One vector is turned by the same rotation once a tick. Each row is the vector after some number of ticks, and that number follows the row.
The counts run from 0 to 177.
[ 36 -20 -20  -6  -1   4  -2  -9   1   5 -20 -18  14  15  61  48 -14   2
   5 -34 -20  30  -7  12  -4  22  13 -14 -22  15   2  30  10  -6] -> 30
[  4  40 -13  19 -11 -36   5 -15  20 -12   0 -26  -3   3  22  -6 -12  30
  13 -29   8 -33 -20 -26  13 -10 -13  -3 -30   8 -41 -10  12 -24] -> 95
[ 27   2  -4  14 -22  -9   0 -20  21   3  -2  25   6 -27  59  16   2   0
 -13 -40  16 -30 -36  11  15  -1  28 -13  -8  11 -27 -21 -21  -5] -> 171
[ 23  14 -24   4  31  42 -12   8 -19 -12  28 -24  16   6  41 -12  16 -13
  -6 -45  19   6  41 -16  32  -2  -4   2 -14   8  -4  16  21   5] -> 130
[ 26  28   2 -20  35 -30 -28  -2 -33  25  -1 -13  10  17  -7 -11   5  19
   6 -32  34 -11  18  47  -6   1 -11  29   0   6  29 -30   6  11] -> 143
[ 11  -5 -10  -5  -9  -7  -9   8  10   1 -21  40  11  20   6 -19  16  55
 -19 -29  50 -16  12  18  -6  20 -17  27  -3  -1  27   3  10   4] -> 146
[ 31   7  10 -25  24  13   1  17 -16  49   3  30  21  10   0  39   0 -13
  28 -12  28  31  23  11  31  22  -3  12 -20  18  21  10   6  20] -> 42
[  8  54 -40  -8  10 -29  44   7   6 -18 -23  -3   1  33  23   9  -3  23
  -6   2  11  -1  14  17  22   4  -5  -2  -1  21  29  -3  25 -26] -> 19
[  2  16  -5 -18  38  -3  36   0 -38 -12 -18   8  27 -26   5  -1  10  11
 -15   9  19   4   8 -21  46  16   0 -42   9   0   3 -12  35  -4] -> 122
[ 20  14 -13  20  -1 -12  20   1   1   6   6 -17  30  22   6   8  33  21
  35 -35   0 -36 -14  23  38 -11 -39 -24   6 -15  30  -7  -1 -11] -> 7
[ 39 -16 -20   6  23  19  16  21  14   1  13   5  35  -7  17  23 -17 -26
 -15 -41  12  29  33 -10   8   1  32 -13  -9  15   5 -13   4 -11] -> 128
[ -5  -6 -28   2  22  22 -18   5  -6   8  31  12  53 -14   2   2  41  -8
 -27  12  15 -43   4  -8   1 -15 -10  16 -25   9  -4 -20  29  15] -> 49
[ 10 -20 -16  16 -26 -24  30  20  21  -1  15  18  34  27 -10  -3  21  36
  11 -22   1 -38 -12 -22   4   8 -19  -8 -19 -19 -11  16  14 -22] -> 9
[  9  45   2  17  -3 -14  43  -8  -3   2  -6  42 -12  -8  11  -5  14  11
  10 -26  18   1 -19  10  40  21  23  30   0 -21 -13 -26   8  12] -> 82
[ 23  34  15 -10  31   1  -3  28 -27   6  10  17 -23   9  32   6 -12 -16
 -10  13  -7   5   2 -21   7   7  41 -15  27  18   1 -40  -7  24] -> 165
[  8   5 -51  25 -12  -5  11 -28  -5  15 -34  -8  15  -2  29   6  -2  37
  -1 -12  11 -31   3   3   5   4  -6  27   1 -10  38  35 -11 -18] -> 108
[ 27  11  -8  13 -12 -19   2   8  -7  33 -34 -16  10  24  14  25 -40  43
  13 -19  16  -6  16   7  17  20   4 -28  11   2  33  16 -22  12] -> 106
[ 20   2 -25  12   3  -4 -27  15  12  -1   4  10 -11  -5  34  -1 -14   7
 -19 -27   3  -5  26  15 -34   7  47  49  17   0  19  -9  -2  28] -> 65
[  5  22  22 -13  26 -21  16  19 -17  28   8  31  -5   6  31  -4   0   1
  66 -14  -3  29 -10 -16  20  22   1  24   6 -10   7  -4   3  17] -> 80
[  5  -1 -13 -12   3  -2 -14   3 -14  12 -14  38  19  14  13 -19  36  34
  -8  -3  30 -39   9  35  -7   3 -13  24   7   6  45   3  10  10] -> 147
[ -9  17 -20  -4  29 -11 -19  20  13  10  43 -24  21  11  24   6  10 -18
  -3  -5  18  -7  16  -7 -12 -16  -4  56 -26  10 -17 -17  41   3] -> 53
[ 18 -14   5  -8  -5 -12 -17  27 -11  21  -8  37  26  12   2   3  42  38
 -19   3   5 -45  12  40  -5   2   4  -6  22  -9  37 -11  14  23] -> 148
[ 23 -10 -13   7   4 -35  33  40   6   0  23  -9  36  41 -25  10  -9  17
   9   1 -26 -14  -4 -31 -33   6 -10 -12 -10 -10 -22 -22  24 -16] -> 13
[ 54  -9 -49   5  -8  10   6  15   4  -5  -1  12   9  14  37  34 -26  -5
 -32  -6 -25 -12  31  -7 -31  13  33   7   0  25  11  26  -1  -6] -> 26
[ -3  12 -11  10   8 -17  -3   7   4  -1   7  -9  27  41  51   3  14   0
  -1  -7 -13  13 -32  19 -26  11 -13  44  -7  -9  10 -40  42  19] -> 155
[ 14   5 -27  21 -12   4   8 -14 -21  17 -30 -17  14  -8  17  14  29  30
  -3   9  -4 -52   5   4  25   6  -9  -6  18 -23  37  33   4  -1] -> 109
[ 12   4  19 -30   8 -30  -7  17  -5  30 -12  12  14  21  -7  13   1  34
  14 -39  25   6  22  59   3  -1  -1  -1   6   2  27 -23  -4   8] -> 144
[-18  24   7 -17  11 -19   2  20  -1  11  -5 -14  15  45  68  11  27   7
  13   4 -12  13 -16  19   4   2  -2  14  -7  -7  11 -23  39   9] -> 156
[  9  20 -14   2  25  13   3 -17 -12  22  12  23  60 -10  13   2  26   2
  -5 -20  41 -16 -11  13  35   6 -26  -6 -13  14  20 -22   9  11] -> 45
[ -4 -31  18  -4  -8 -26 -15  -1 -20   6  -8  19  23 -23  45   9  20  41
  16 -17 -29 -23 -32   6 -10   2  15  -8  25 -25  -8  -6  10  17] -> 72
[ 20  -8  -2 -10  27   3 -16   0 -30   6  37 -12  36   4  36 -10  15  -9
   2 -49  13  -7  29  17  25  -9  16 -24 -25  11 -14  28   5   1] -> 131
[  4  55  10  10   6  -5  28  -6 -15  -1  -5  43   6 -14  16 -33  22  15
  17 -20  11 -11 -28  -7  39  18 -10   4  16 -10   5 -35  -4  15] -> 83
[ 34  34 -17  22   8 -21   3  -6 -23  32 -24 -39   1  13  12  15 -24  26
  10 -11   2 -25  22  21  14   0   3  -8  18   9  47   0 -18  13] -> 105
[-20   1   1 -19  -6 -39  18   1  -5  -2   4  28  10  33  46  -9   8  12
  -6   0   1   6 -34   7 -10  19  25  21 -25 -16 -31   7  32   3] -> 158
[ 23  14 -20   6  -9  -8  24  14 -14  -3  27 -15  14  16 -18   7  40   9
   4  11 -25 -67  -2  -2   6 -14 -23  -4   3 -28  11 -14  24  -8] -> 11
[ 32 -13  -6 -23  -8   8  -1 -18 -10 -16 -40  12  13 -26   9  53  -3  32
 -13   8   7   4 -15   1  -2  26  -7  -2 -14  11 -31  -9  36 -22] -> 35
[ 26 -11  13   2  -4 -15  13  15 -13  14   6  25  -7 -15   5  26   4   5
  24  -4 -39  19 -26  -5 -20  20  29  48  14 -27 -29 -30  15  18] -> 77
[ 18 -26   5  -7 -32   4  -5  33   3   5 -11  32  37  29  -6   8  18  46
 -43  -6   3 -26  -2  12 -17   7   8  -8  16 -15  11 -29  10  28] -> 149
[-18   8  20 -12   9 -45 -15  17 -13  12  28 -24  23  30  11  19 -16   9
  -7 -13  23   6  15  19  20 -15  32  10 -22  -2 -36 -20  27  31] -> 55
[ 14 -20 -13  19 -22  -4   8  -4 -28  31 -26 -13  40   2   7  22   0  48
  -9  11 -18 -47   1   1  12  13   4 -36  22 -20  18  23   1   5] -> 110
[ 25  -5 -33  11  14  -9  30 -18 -18  17 -13 -47  33   6   0  32 -14 -14
  -3  -4 -17  25 -10  -9 -11  27   7  38  -8 -28  -6 -12  35  -9] -> 116
[ 29   7 -47   2  -2 -30  38  -2  -6 -21 -18  35   7  -1  12  -2 -16  11
 -45  -4  -3 -30   6  12 -10   6  44 -16  -1  12  11   8   9 -24] -> 22
